128 stands for zero in the data rows.
Some points, one per row:
Array([131., 131., 132., 132., 131., 131., 132., 131., 132., 131., 131., 131., 131., 138., 131., 131., 133., 131., 132., 131., 131., 131., 131., 131., 133., 131., 131., 131., 131., 131., 132., 134.])
Array([131., 131., 132., 132., 131., 131., 132., 131., 132., 131., 131., 131., 131., 145., 131., 131., 133., 131., 132., 131., 131., 131., 131., 131., 133., 131., 131., 131., 131., 131., 132., 134.])
Array([131., 131., 134., 132., 131., 131., 132., 131., 132., 131., 131., 131., 131., 155., 131., 131., 134., 131., 132., 131., 131., 131., 131., 131., 133., 131., 131., 131., 131., 131., 132., 134.])
Array([131., 132., 137., 132., 131., 131., 132., 131., 132., 131., 131., 131., 132., 164., 131., 131., 135., 131., 132., 131., 131., 131., 131., 131., 133., 131., 131., 131., 131., 131., 132., 134.])
Array([131., 133., 140., 133., 132., 131., 132., 131., 132., 131., 131., 131., 132., 170., 132., 131., 138., 131., 132., 131., 131., 131., 131., 132., 133., 131., 131., 131., 131., 131., 132., 134.])
Array([131., 136., 143., 135., 133., 131., 132., 131., 132., 131., 131., 131., 133., 173., 133., 131., 142., 131., 132., 131., 131., 131., 131., 132., 133., 131., 131., 131., 131., 131., 132., 134.])
Array([132., 138., 146., 137., 135., 131., 133., 132., 132., 131., 131., 131., 134., 172., 134., 132., 148., 131., 132., 131., 132., 131., 131., 133., 133., 131., 131., 131., 131., 131., 132., 134.])
Array([132., 140., 146., 140., 137., 132., 133., 132., 132., 131., 132., 131., 135., 166., 135., 133., 154., 132., 132., 131., 132., 132., 131., 136., 133., 132., 131., 132., 131., 131., 132., 136.])
Array([133., 141., 145., 144., 138., 133., 134., 133., 132., 131., 134., 132., 136., 156., 136., 135., 159., 132., 132., 131., 133., 132., 131., 139., 134., 132., 132., 132., 132., 132., 132., 136.])
Array([135., 141., 143., 146., 137., 134., 134., 134., 133., 131., 135., 133., 137., 145., 137., 138., 164., 133., 133., 131., 134., 132., 132., 142., 135., 133., 132., 133., 132., 133., 132., 136.])
Array([136., 140., 140., 147., 137., 134., 136., 134., 133., 132., 137., 135., 138., 135., 138., 141., 166., 135., 133., 132., 136., 132., 133., 145., 136., 134., 133., 134., 133., 134., 133., 135.])
Array([138., 140., 136., 146., 135., 135., 137., 135., 134., 133., 138., 136., 138., 129., 138., 144., 165., 136., 134., 132., 137., 132., 134., 146., 137., 135., 134., 135., 135., 135., 133., 134.])
Array([139., 140., 134., 142., 134., 136., 137., 135., 135., 134., 139., 137., 137., 127., 138., 146., 162., 138., 135., 133., 139., 133., 136., 145., 137., 136., 136., 137., 136., 136., 133., 133.])
Array([140., 139., 133., 137., 134., 136., 138., 136., 136., 135., 140., 138., 136., 128., 139., 148., 156., 139., 136., 134., 140., 134., 137., 143., 137., 138., 136., 138., 136., 136., 133., 133.])
Array([140., 138., 134., 132., 134., 137., 137., 136., 137., 137., 140., 139., 136., 133., 139., 149., 148., 140., 137., 135., 141., 135., 138., 140., 137., 139., 137., 139., 137., 137., 134., 134.])
Array([140., 137., 135., 127., 136., 138., 136., 137., 138., 138., 139., 139., 136., 139., 139., 149., 139., 140., 138., 136., 141., 136., 139., 136., 136., 139., 138., 139., 137., 137., 135., 135.])
Array([140., 137., 137., 124., 138., 139., 135., 138., 138., 140., 138., 139., 136., 143., 140., 147., 131., 139., 138., 138., 141., 138., 140., 133., 135., 139., 138., 139., 138., 137., 136., 136.])
Array([139., 136., 137., 124., 139., 140., 134., 138., 138., 141., 138., 139., 137., 142., 140., 144., 123., 139., 138., 139., 141., 140., 140., 131., 135., 139., 138., 139., 138., 137., 137., 138.])
Array([138., 136., 136., 127., 140., 140., 134., 138., 138., 143., 137., 138., 138., 136., 140., 141., 117., 138., 137., 140., 140., 141., 140., 130., 134., 139., 138., 139., 138., 138., 138., 139.])
Array([137., 135., 134., 131., 139., 140., 134., 139., 137., 143., 137., 138., 139., 125., 139., 136., 113., 137., 136., 141., 139., 142., 140., 130., 134., 138., 138., 138., 138., 138., 139., 139.])
Array([136., 134., 131., 136., 137., 138., 135., 138., 136., 143., 137., 137., 139., 110., 138., 131., 110., 137., 135., 142., 138., 141., 139., 132., 135., 137., 138., 138., 138., 138., 139., 139.])
Array([136., 132., 127., 140., 134., 137., 136., 138., 135., 142., 137., 137., 139., 93., 136., 127., 108., 136., 135., 142., 137., 140., 139., 134., 136., 137., 138., 137., 138., 139., 140., 139.])
Array([135., 130., 123., 142., 132., 136., 137., 137., 135., 141., 137., 136., 137., 76., 134., 122., 106., 135., 136., 142., 135., 139., 138., 136., 138., 136., 138., 137., 138., 139., 140., 138.])
Array([134., 127., 118., 140., 130., 134., 138., 136., 135., 139., 136., 135., 134., 60., 131., 118., 103., 134., 137., 141., 134., 137., 136., 136., 139., 135., 137., 136., 137., 138., 140., 138.])
Array([133., 125., 113., 136., 129., 133., 139., 135., 136., 137., 135., 134., 130., 48., 128., 116., 98., 133., 138., 140., 132., 134., 134., 134., 139., 135., 136., 135., 136., 137., 139., 138.])
Array([132., 121., 108., 128., 127., 132., 139., 134., 137., 135., 132., 132., 125., 44., 125., 113., 92., 131., 139., 138., 130., 133., 132., 130., 140., 134., 135., 134., 135., 135., 138., 138.])
Array([130., 117., 104., 119., 125., 130., 138., 132., 139., 132., 128., 130., 121., 47., 121., 112., 85., 129., 139., 136., 128., 131., 130., 125., 139., 132., 133., 132., 133., 133., 137., 139.])
Array([128., 112., 101., 109., 122., 128., 136., 130., 140., 130., 124., 128., 118., 54., 118., 111., 77., 127., 138., 133., 125., 131., 128., 118., 138., 130., 131., 130., 131., 131., 136., 140.])
Array([124., 108., 100., 101., 119., 126., 134., 127., 140., 127., 119., 125., 115., 62., 114., 110., 69., 125., 136., 130., 122., 131., 126., 110., 137., 127., 129., 127., 129., 129., 135., 141.])
Array([120., 104., 99., 95., 115., 123., 130., 125., 139., 124., 114., 122., 114., 68., 111., 108., 63., 123., 132., 127., 119., 132., 124., 103., 134., 124., 127., 123., 126., 126., 135., 141.])
Array([115., 102., 97., 94., 112., 119., 127., 122., 136., 122., 109., 118., 113., 71., 107., 106., 59., 120., 128., 124., 116., 132., 122., 97., 131., 120., 124., 119., 123., 124., 134., 141.])
Array([110., 99., 95., 95., 109., 116., 124., 118., 132., 119., 104., 114., 112., 71., 104., 103., 58., 117., 124., 121., 112., 131., 119., 93., 128., 116., 120., 114., 120., 121., 134., 139.])
Array([105., 97., 94., 99., 107., 113., 121., 115., 127., 116., 101., 110., 110., 67., 101., 100., 59., 113., 121., 117., 108., 130., 115., 92., 124., 112., 116., 110., 116., 117., 134., 136.])
Array([101., 95., 93., 104., 105., 110., 118., 112., 121., 112., 98., 106., 108., 61., 97., 97., 62., 109., 119., 114., 105., 127., 112., 93., 121., 109., 112., 106., 113., 114., 132., 131.])
Array([97., 94., 92., 109., 103., 107., 116., 109., 117., 108., 96., 102., 105., 58., 94., 93., 67., 105., 117., 110., 102., 123., 108., 95., 118., 106., 109., 103., 109., 110., 131., 126.])
Array([94., 93., 91., 111., 101., 104., 114., 105., 112., 104., 95., 99., 101., 55., 91., 89., 73., 102., 116., 107., 99., 118., 105., 98., 115., 103., 105., 101., 105., 107., 127., 120.])
Array([91., 94., 91., 112., 98., 101., 113., 102., 110., 99., 94., 96., 97., 52., 88., 86., 78., 99., 114., 104., 96., 112., 102., 100., 113., 101., 101., 99., 102., 104., 123., 114.])
Array([90., 95., 90., 109., 95., 97., 111., 99., 108., 95., 93., 93., 92., 52., 86., 84., 83., 97., 112., 101., 94., 107., 99., 101., 110., 99., 99., 97., 99., 100., 118., 108.])
Array([90., 95., 90., 104., 93., 95., 109., 96., 107., 91., 92., 91., 89., 57., 85., 84., 86., 95., 109., 98., 93., 103., 96., 102., 108., 96., 96., 95., 96., 97., 112., 104.])
Array([91., 94., 89., 98., 91., 93., 106., 94., 107., 87., 90., 90., 87., 68., 85., 84., 89., 94., 106., 96., 93., 99., 94., 101., 105., 94., 94., 93., 94., 94., 106., 101.])
Array([92., 92., 89., 92., 90., 92., 102., 92., 107., 85., 89., 89., 86., 83., 85., 86., 91., 93., 101., 94., 92., 96., 92., 99., 102., 92., 92., 92., 92., 92., 100., 99.])
Array([92., 90., 90., 86., 90., 92., 98., 90., 105., 83., 87., 88., 87., 97., 86., 89., 92., 92., 97., 92., 93., 94., 91., 95., 99., 90., 91., 90., 90., 90., 95., 98.])
Array([93., 90., 91., 82., 89., 91., 94., 89., 102., 83., 86., 88., 89., 110., 88., 92., 94., 92., 93., 91., 94., 93., 90., 91., 96., 89., 90., 88., 89., 89., 91., 96.])
Array([93., 91., 94., 81., 90., 91., 91., 89., 98., 84., 85., 89., 92., 120., 91., 95., 97., 92., 90., 90., 94., 92., 90., 87., 93., 88., 89., 87., 88., 88., 88., 93.])
Array([93., 93., 97., 83., 91., 91., 88., 89., 92., 87., 86., 89., 94., 126., 93., 98., 102., 92., 87., 90., 95., 91., 91., 85., 89., 87., 89., 87., 88., 88., 87., 87.])
Array([93., 95., 100., 87., 92., 91., 86., 89., 87., 90., 89., 91., 96., 126., 95., 101., 107., 92., 86., 91., 96., 90., 92., 85., 86., 88., 89., 88., 89., 89., 86., 79.])
Array([94., 97., 103., 94., 94., 92., 85., 90., 81., 93., 92., 92., 98., 122., 98., 104., 114., 93., 86., 91., 97., 90., 93., 88., 82., 89., 89., 90., 89., 90., 86., 68.])
Array([94., 99., 104., 101., 96., 94., 84., 92., 78., 97., 97., 95., 99., 115., 100., 106., 120., 94., 87., 93., 99., 89., 94., 93., 78., 92., 90., 92., 91., 91., 85., 57.])
Array([96., 101., 104., 108., 99., 96., 83., 93., 76., 100., 102., 97., 99., 108., 102., 108., 126., 95., 88., 94., 100., 89., 96., 100., 73., 94., 92., 96., 93., 93., 85., 47.])
Array([98., 104., 103., 112., 101., 98., 82., 96., 77., 104., 107., 100., 99., 102., 105., 110., 130., 97., 88., 96., 102., 89., 97., 107., 69., 98., 95., 99., 95., 95., 84., 38.])
Array([101., 107., 104., 113., 102., 100., 81., 98., 79., 106., 111., 104., 100., 99., 108., 112., 131., 100., 89., 99., 103., 90., 100., 112., 65., 101., 98., 103., 98., 98., 83., 29.])
Array([106., 110., 106., 110., 104., 103., 80., 101., 84., 109., 115., 107., 102., 99., 111., 114., 131., 103., 88., 101., 105., 91., 102., 116., 63., 104., 102., 107., 101., 100., 81., 23.])
Array([110., 113., 108., 105., 106., 105., 79., 104., 88., 111., 118., 111., 105., 104., 115., 115., 128., 107., 87., 104., 108., 93., 105., 118., 61., 106., 105., 110., 105., 104., 80., 20.])
Array([115., 115., 111., 99., 109., 108., 78., 108., 92., 113., 119., 114., 108., 111., 119., 117., 123., 110., 86., 107., 110., 94., 108., 118., 60., 108., 109., 113., 109., 107., 80., 19.])
Array([120., 116., 112., 94., 112., 111., 78., 111., 94., 116., 121., 117., 113., 119., 123., 119., 118., 113., 86., 110., 112., 96., 111., 116., 61., 110., 113., 116., 112., 110., 80., 21.])
Here are 24 more points, each followed by its number:
Array([124., 117., 114., 90., 115., 114., 78., 115., 95., 118., 122., 120., 118., 128., 126., 120., 113., 115., 86., 113., 115., 97., 114., 114., 63., 111., 116., 118., 115., 113., 81., 24.]) 0
Array([128., 117., 115., 90., 119., 118., 80., 118., 94., 120., 123., 123., 122., 134., 129., 121., 109., 117., 87., 116., 118., 98., 117., 112., 65., 113., 119., 121., 119., 117., 84., 26.]) 1
Array([130., 117., 116., 93., 121., 120., 82., 121., 92., 123., 124., 125., 126., 136., 131., 122., 107., 118., 89., 118., 120., 98., 120., 111., 68., 114., 122., 123., 122., 120., 87., 30.]) 2
Array([131., 117., 118., 99., 122., 122., 84., 123., 89., 126., 127., 127., 128., 135., 132., 123., 107., 120., 91., 121., 122., 98., 122., 111., 71., 116., 124., 126., 125., 124., 91., 36.]) 3
Array([131., 119., 120., 107., 124., 123., 87., 125., 88., 128., 129., 129., 129., 131., 133., 123., 109., 121., 94., 123., 123., 98., 124., 112., 74., 119., 126., 129., 127., 126., 94., 43.]) 4
Array([130., 121., 122., 115., 125., 123., 90., 127., 88., 130., 132., 130., 129., 125., 132., 122., 112., 123., 97., 125., 124., 99., 126., 114., 78., 122., 128., 131., 129., 128., 98., 50.]) 5
Array([128., 123., 123., 123., 126., 124., 94., 129., 91., 132., 134., 132., 128., 118., 132., 122., 117., 124., 100., 127., 125., 101., 126., 118., 83., 125., 130., 134., 131., 130., 100., 55.]) 6
Array([126., 125., 124., 128., 128., 125., 98., 130., 95., 133., 135., 132., 126., 114., 131., 122., 121., 125., 103., 128., 125., 103., 126., 123., 88., 127., 131., 135., 132., 130., 103., 58.]) 7
Array([125., 126., 125., 131., 130., 126., 103., 131., 102., 133., 136., 133., 126., 113., 131., 122., 125., 125., 105., 128., 125., 106., 125., 127., 93., 129., 132., 136., 132., 131., 104., 59.]) 8
Array([124., 126., 126., 131., 131., 127., 108., 131., 109., 132., 135., 133., 126., 115., 130., 122., 129., 126., 108., 129., 125., 109., 125., 131., 97., 130., 133., 136., 132., 131., 106., 61.]) 9
Array([124., 128., 127., 129., 131., 128., 112., 132., 117., 131., 134., 133., 128., 121., 130., 123., 131., 127., 112., 129., 125., 113., 125., 133., 100., 131., 133., 136., 132., 130., 108., 62.]) 10
Array([124., 129., 128., 125., 131., 128., 115., 131., 124., 129., 132., 133., 130., 129., 130., 125., 133., 128., 116., 128., 125., 117., 125., 133., 102., 131., 133., 134., 132., 130., 110., 65.]) 11
Array([125., 130., 129., 121., 129., 127., 116., 131., 130., 127., 130., 132., 132., 137., 131., 127., 134., 128., 121., 128., 125., 121., 126., 132., 103., 131., 133., 132., 132., 130., 113., 72.]) 12
Array([127., 131., 131., 118., 128., 127., 117., 130., 133., 125., 128., 131., 134., 145., 131., 129., 135., 129., 125., 127., 126., 125., 127., 130., 105., 130., 132., 130., 131., 130., 117., 83.]) 13
Array([128., 131., 132., 117., 128., 127., 118., 130., 133., 123., 126., 131., 136., 150., 130., 132., 136., 129., 127., 127., 127., 129., 128., 128., 107., 129., 131., 129., 130., 130., 122., 94.]) 14
Array([130., 130., 133., 119., 126., 128., 119., 129., 130., 122., 125., 130., 136., 152., 130., 134., 138., 129., 129., 126., 128., 133., 129., 126., 112., 129., 129., 128., 130., 130., 127., 108.]) 15
Array([131., 130., 132., 122., 122., 128., 122., 128., 127., 121., 125., 128., 135., 151., 129., 136., 140., 129., 128., 126., 129., 136., 130., 125., 118., 129., 128., 127., 129., 129., 132., 123.]) 16
Array([131., 130., 131., 126., 119., 128., 125., 126., 123., 122., 125., 127., 133., 147., 128., 137., 142., 128., 128., 126., 130., 138., 130., 126., 126., 129., 127., 127., 127., 128., 137., 137.]) 17
Array([131., 130., 129., 131., 117., 128., 129., 124., 120., 122., 125., 125., 130., 141., 127., 138., 145., 128., 128., 126., 131., 138., 131., 127., 136., 129., 125., 128., 126., 127., 140., 150.]) 18
Array([130., 129., 127., 135., 115., 126., 134., 122., 120., 124., 125., 123., 127., 134., 126., 137., 146., 128., 129., 126., 132., 137., 130., 129., 145., 129., 124., 129., 124., 125., 142., 160.]) 19
Array([129., 129., 127., 138., 115., 125., 139., 121., 123., 125., 125., 120., 125., 127., 125., 137., 146., 128., 132., 127., 133., 136., 129., 131., 153., 130., 122., 129., 122., 123., 142., 168.]) 20
Array([128., 129., 126., 139., 116., 124., 145., 120., 129., 127., 124., 118., 123., 122., 125., 135., 145., 127., 137., 128., 134., 133., 128., 133., 158., 130., 120., 129., 120., 120., 142., 173.]) 21
Array([126., 129., 126., 138., 117., 124., 149., 119., 137., 129., 123., 116., 123., 120., 124., 133., 142., 126., 142., 128., 134., 131., 126., 134., 160., 130., 119., 128., 118., 118., 140., 175.]) 22
Array([126., 130., 126., 136., 118., 125., 153., 117., 146., 131., 122., 114., 123., 121., 123., 130., 137., 125., 147., 129., 134., 130., 123., 134., 161., 129., 118., 127., 116., 116., 139., 174.]) 23
Which three of these numbered points are nearest to each point below by angle, seen from the average point of the first points? Their numbers follow each, nearest first.
Array([127., 133., 136., 141., 124., 129., 106., 131., 103., 123., 141., 133., 135., 148., 141., 137., 144., 131., 111., 134., 127., 125., 132., 133., 97., 135., 134., 138., 134., 134., 118., 80.]) > 12 11 13
Array([191., 181., 180., 198., 180., 183., 218., 186., 215., 170., 152., 168., 164., 172., 144., 169., 171., 186., 206., 205., 178., 164., 182., 194., 231., 170., 185., 163., 186., 186., 184., 255.]) > 20 19 21
Array([126., 129., 127., 131., 118., 125., 154., 117., 161., 133., 120., 112., 127., 129., 122., 126., 125., 124., 152., 130., 133., 134., 121., 132., 158., 128., 117., 124., 115., 115., 138., 166.]) > 23 22 21
Array([128., 127., 128., 130., 113., 122., 151., 117., 163., 135., 119., 113., 130., 137., 121., 122., 115., 125., 148., 132., 131., 143., 122., 129., 152., 128., 117., 120., 117., 118., 142., 153.]) > 23 22 21
Array([131., 132., 134., 120., 136., 121., 92., 124., 86., 124., 133., 132., 126., 132., 140., 135., 134., 118., 104., 92., 100., 111., 118., 114., 83., 131., 122., 126., 122., 120., 84., 77.]) > 5 4 6
Array([125., 130., 126., 133., 119., 125., 155., 117., 154., 132., 121., 113., 125., 124., 123., 128., 131., 124., 150., 129., 134., 131., 122., 134., 160., 129., 117., 125., 115., 115., 138., 171.]) > 23 22 21
Array([131., 134., 130., 132., 123., 128., 105., 127., 93., 124., 140., 130., 136., 142., 141., 137., 145., 126., 110., 133., 129., 129., 130., 136., 99., 136., 130., 138., 129., 129., 122., 90.]) > 12 13 11
Array([130., 127., 127., 131., 116., 121., 147., 117., 158., 135., 118., 114., 130., 139., 120., 121., 111., 125., 145., 132., 130., 148., 123., 126., 148., 128., 118., 120., 118., 119., 146., 147.]) > 23 22 21
Array([125., 118., 121., 137., 120., 115., 143., 116., 139., 137., 115., 116., 119., 122., 117., 122., 115., 120., 133., 118., 127., 122., 118., 120., 150., 124., 114., 121., 114., 113., 126., 154.]) > 23 22 21
Array([110., 105., 103., 93., 107., 109., 87., 108., 96., 112., 96., 103., 97., 99., 92., 111., 127., 116., 84., 113., 129., 60., 109., 100., 83., 91., 109., 110., 109., 107., 79., 85.]) > 0 1 2
Array([127., 128., 128., 130., 114., 123., 153., 117., 164., 134., 120., 112., 128., 133., 121., 124., 119., 124., 151., 131., 132., 138., 121., 131., 156., 128., 116., 122., 116., 116., 139., 160.]) > 23 22 21
Array([123., 122., 120., 117., 130., 125., 120., 126., 104., 121., 131., 131., 119., 97., 132., 126., 129., 125., 97., 124., 121., 70., 120., 118., 137., 117., 127., 127., 127., 124., 68., 151.]) > 21 20 22
Array([148., 149., 146., 150., 141., 146., 151., 148., 148., 146., 151., 152., 148., 154., 149., 149., 151., 152., 147., 149., 148., 147., 151., 150., 162., 148., 152., 148., 152., 153., 148., 198.]) > 18 19 17
Array([134., 127., 130., 132., 130., 131., 127., 129., 121., 133., 124., 128., 122., 119., 120., 121., 120., 124., 136., 129., 127., 146., 130., 124., 129., 128., 128., 125., 128., 130., 153., 148.]) > 19 18 20
Array([133., 125., 119., 112., 124., 137., 111., 132., 92., 128., 135., 138., 124., 118., 133., 132., 137., 130., 101., 130., 133., 75., 129., 127., 124., 118., 134., 132., 135., 133., 81., 147.]) > 7 8 18
Array([123., 127., 133., 117., 149., 142., 134., 143., 147., 115., 122., 134., 121., 125., 127., 125., 132., 135., 137., 132., 128., 134., 136., 122., 130., 120., 139., 122., 140., 140., 142., 124.]) > 16 15 17
Array([128., 138., 145., 156., 145., 145., 191., 145., 213., 150., 133., 133., 148., 154., 136., 136., 134., 144., 193., 137., 162., 208., 145., 132., 207., 150., 142., 148., 142., 146., 248., 255.]) > 23 22 21
Array([111., 102., 97., 96., 101., 103., 87., 106., 104., 110., 96., 102., 98., 92., 91., 109., 129., 117., 90., 110., 130., 74., 110., 102., 77., 92., 108., 110., 109., 107., 93., 66.]) > 0 1 2
Array([109., 101., 94., 100., 94., 107., 91., 103., 116., 103., 97., 98., 105., 93., 94., 101., 121., 105., 101., 100., 120., 128., 106., 106., 70., 101., 103., 107., 104., 105., 137., 30.]) > 0 1 2
Array([123., 133., 140., 136., 137., 131., 112., 137., 122., 123., 137., 135., 135., 148., 139., 136., 141., 134., 117., 132., 127., 116., 132., 128., 101., 131., 136., 136., 137., 135., 110., 84.]) > 12 13 11
Array([80., 73., 81., 79., 81., 92., 114., 76., 131., 75., 50., 65., 74., 74., 50., 60., 73., 88., 133., 72., 84., 145., 88., 66., 106., 75., 70., 70., 70., 72., 129., 92.]) > 0 1 2
Array([83., 76., 81., 82., 87., 88., 116., 79., 138., 80., 50., 66., 76., 74., 50., 66., 75., 89., 138., 71., 80., 149., 89., 73., 107., 81., 72., 70., 71., 73., 127., 99.]) > 0 1 2
Array([136., 131., 137., 125., 137., 122., 95., 127., 92., 132., 137., 136., 132., 136., 141., 135., 140., 122., 108., 93., 106., 125., 124., 122., 88., 135., 126., 134., 125., 124., 95., 82.]) > 8 7 6
Array([132., 128., 124., 128., 127., 129., 129., 132., 120., 131., 128., 135., 122., 119., 122., 124., 127., 132., 130., 128., 128., 132., 133., 128., 133., 126., 135., 127., 135., 136., 141., 143.]) > 18 19 20
Array([65., 81., 86., 83., 95., 93., 78., 82., 79., 72., 81., 76., 73., 78., 83., 72., 81., 83., 76., 111., 99., 68., 86., 83., 85., 69., 78., 79., 79., 79., 92., 111.]) > 0 1 2
Array([126., 128., 128., 114., 129., 119., 91., 120., 82., 116., 130., 128., 121., 128., 137., 134., 127., 114., 98., 94., 96., 97., 113., 110., 81., 126., 119., 119., 118., 117., 74., 74.]) > 4 2 3
Array([175., 182., 180., 170., 183., 186., 146., 177., 136., 192., 205., 196., 192., 193., 207., 194., 202., 186., 178., 170., 184., 196., 195., 183., 124., 190., 178., 194., 178., 178., 163., 101.]) > 15 16 14
Array([111., 101., 93., 99., 97., 102., 88., 104., 110., 107., 97., 101., 100., 88., 91., 107., 129., 115., 93., 106., 129., 91., 110., 105., 73., 94., 107., 110., 108., 107., 108., 49.]) > 0 1 2
Array([184., 178., 174., 195., 172., 179., 220., 181., 211., 168., 148., 163., 160., 166., 138., 161., 168., 181., 206., 202., 180., 161., 179., 193., 240., 165., 183., 161., 184., 185., 198., 255.]) > 21 22 20
Array([110., 100., 91., 100., 94., 104., 90., 104., 114., 105., 97., 100., 103., 89., 92., 104., 126., 111., 97., 103., 125., 109., 108., 106., 71., 97., 105., 109., 106., 106., 123., 37.]) > 0 1 2
Array([79., 100., 97., 82., 94., 97., 81., 95., 79., 80., 102., 94., 88., 92., 104., 99., 93., 90., 65., 116., 94., 49., 88., 96., 88., 84., 94., 85., 94., 93., 63., 98.]) > 0 1 2
Array([65., 72., 77., 86., 86., 86., 81., 79., 81., 70., 76., 73., 70., 80., 75., 66., 77., 87., 82., 107., 100., 80., 89., 81., 88., 66., 75., 78., 76., 77., 103., 108.]) > 0 1 2
Array([77., 72., 78., 80., 71., 92., 112., 71., 121., 72., 53., 65., 71., 76., 50., 56., 71., 89., 125., 75., 88., 138., 89., 63., 105., 71., 70., 70., 70., 73., 131., 89.]) > 0 1 2
Array([97., 97., 94., 93., 94., 95., 84., 102., 79., 88., 115., 108., 101., 111., 117., 118., 102., 103., 70., 111., 92., 53., 98., 108., 91., 98., 106., 92., 106., 104., 54., 82.]) > 0 1 2
Array([66., 68., 70., 88., 73., 80., 87., 76., 84., 69., 71., 71., 69., 81., 68., 60., 74., 91., 89., 102., 99., 93., 92., 76., 92., 64., 73., 76., 74., 76., 113., 103.]) > 0 1 2
Array([122., 125., 132., 139., 135., 123., 142., 118., 134., 135., 111., 112., 115., 117., 111., 114., 112., 112., 140., 118., 119., 134., 114., 116., 145., 121., 114., 116., 113., 114., 143., 154.]) > 23 22 21
Array([113., 116., 116., 125., 125., 112., 124., 122., 116., 115., 127., 124., 116., 90., 129., 119., 115., 120., 102., 118., 108., 83., 112., 114., 136., 118., 119., 120., 119., 116., 72., 138.]) > 22 23 21
Array([172., 182., 177., 156., 179., 180., 132., 171., 138., 181., 207., 190., 186., 179., 212., 183., 203., 175., 157., 162., 185., 171., 181., 178., 115., 182., 172., 197., 171., 170., 151., 87.]) > 15 14 13
Array([194., 185., 186., 198., 188., 188., 213., 189., 215., 173., 155., 173., 168., 179., 150., 176., 174., 191., 203., 206., 177., 172., 185., 192., 221., 175., 187., 164., 187., 187., 173., 250.]) > 18 19 20
Array([123., 122., 127., 139., 129., 119., 143., 117., 137., 137., 112., 114., 117., 119., 114., 118., 113., 115., 137., 118., 123., 127., 115., 117., 148., 123., 114., 119., 112., 112., 135., 155.]) > 23 22 21
Array([100., 106., 110., 119., 101., 105., 116., 105., 120., 105., 116., 109., 113., 129., 116., 105., 85., 101., 131., 104., 91., 134., 103., 108., 100., 121., 108., 107., 107., 108., 123., 74.]) > 0 1 2
Array([106., 103., 99., 99., 99., 108., 93., 102., 116., 102., 97., 97., 108., 100., 97., 99., 114., 100., 107., 98., 113., 143., 104., 105., 72., 104., 101., 106., 101., 104., 148., 26.]) > 0 1 2
Array([71., 69., 69., 86., 58., 83., 103., 68., 99., 68., 62., 68., 68., 81., 56., 54., 70., 93., 106., 88., 95., 118., 93., 66., 100., 65., 71., 73., 72., 76., 127., 92.]) > 0 1 2
Array([124., 125., 128., 125., 123., 107., 125., 120., 99., 131., 115., 111., 121., 126., 117., 130., 115., 101., 110., 120., 110., 87., 103., 121., 140., 126., 119., 118., 119., 120., 116., 163.]) > 21 22 20
Array([88., 98., 95., 87., 93., 93., 82., 98., 79., 84., 109., 101., 94., 102., 111., 109., 97., 97., 66., 114., 93., 49., 93., 103., 91., 90., 100., 88., 100., 98., 57., 90.]) > 0 1 2
Array([123., 123., 124., 140., 125., 117., 183., 121., 183., 117., 138., 127., 129., 119., 141., 127., 125., 124., 182., 106., 114., 178., 121., 126., 190., 148., 119., 128., 117., 119., 171., 196.]) > 23 22 21
Array([135., 132., 131., 109., 134., 125., 111., 124., 106., 127., 133., 126., 136., 130., 139., 136., 142., 123., 118., 128., 133., 122., 125., 133., 113., 134., 121., 135., 120., 119., 114., 118.]) > 15 16 14
Array([125., 121., 119., 128., 120., 120., 136., 129., 143., 118., 118., 123., 118., 133., 109., 113., 114., 128., 139., 125., 115., 153., 128., 132., 134., 115., 129., 110., 131., 134., 161., 134.]) > 18 19 23
Array([72., 97., 97., 80., 97., 100., 79., 90., 79., 77., 95., 87., 82., 84., 98., 89., 89., 84., 66., 116., 96., 52., 85., 90., 85., 78., 88., 82., 89., 87., 71., 105.]) > 0 1 2
Array([86., 79., 80., 87., 85., 84., 119., 80., 141., 86., 53., 69., 80., 76., 52., 73., 78., 90., 138., 72., 78., 150., 90., 81., 109., 87., 77., 71., 76., 77., 125., 108.]) > 0 1 2
Array([67., 91., 93., 80., 98., 99., 78., 85., 79., 74., 88., 81., 77., 80., 91., 80., 85., 81., 70., 114., 97., 59., 84., 86., 84., 73., 83., 81., 83., 83., 81., 110.]) > 0 1 2
Array([121., 127., 134., 139., 136., 124., 140., 119., 134., 132., 111., 112., 114., 118., 109., 112., 110., 111., 142., 119., 116., 140., 115., 117., 142., 120., 116., 114., 114., 116., 151., 152.]) > 23 22 21
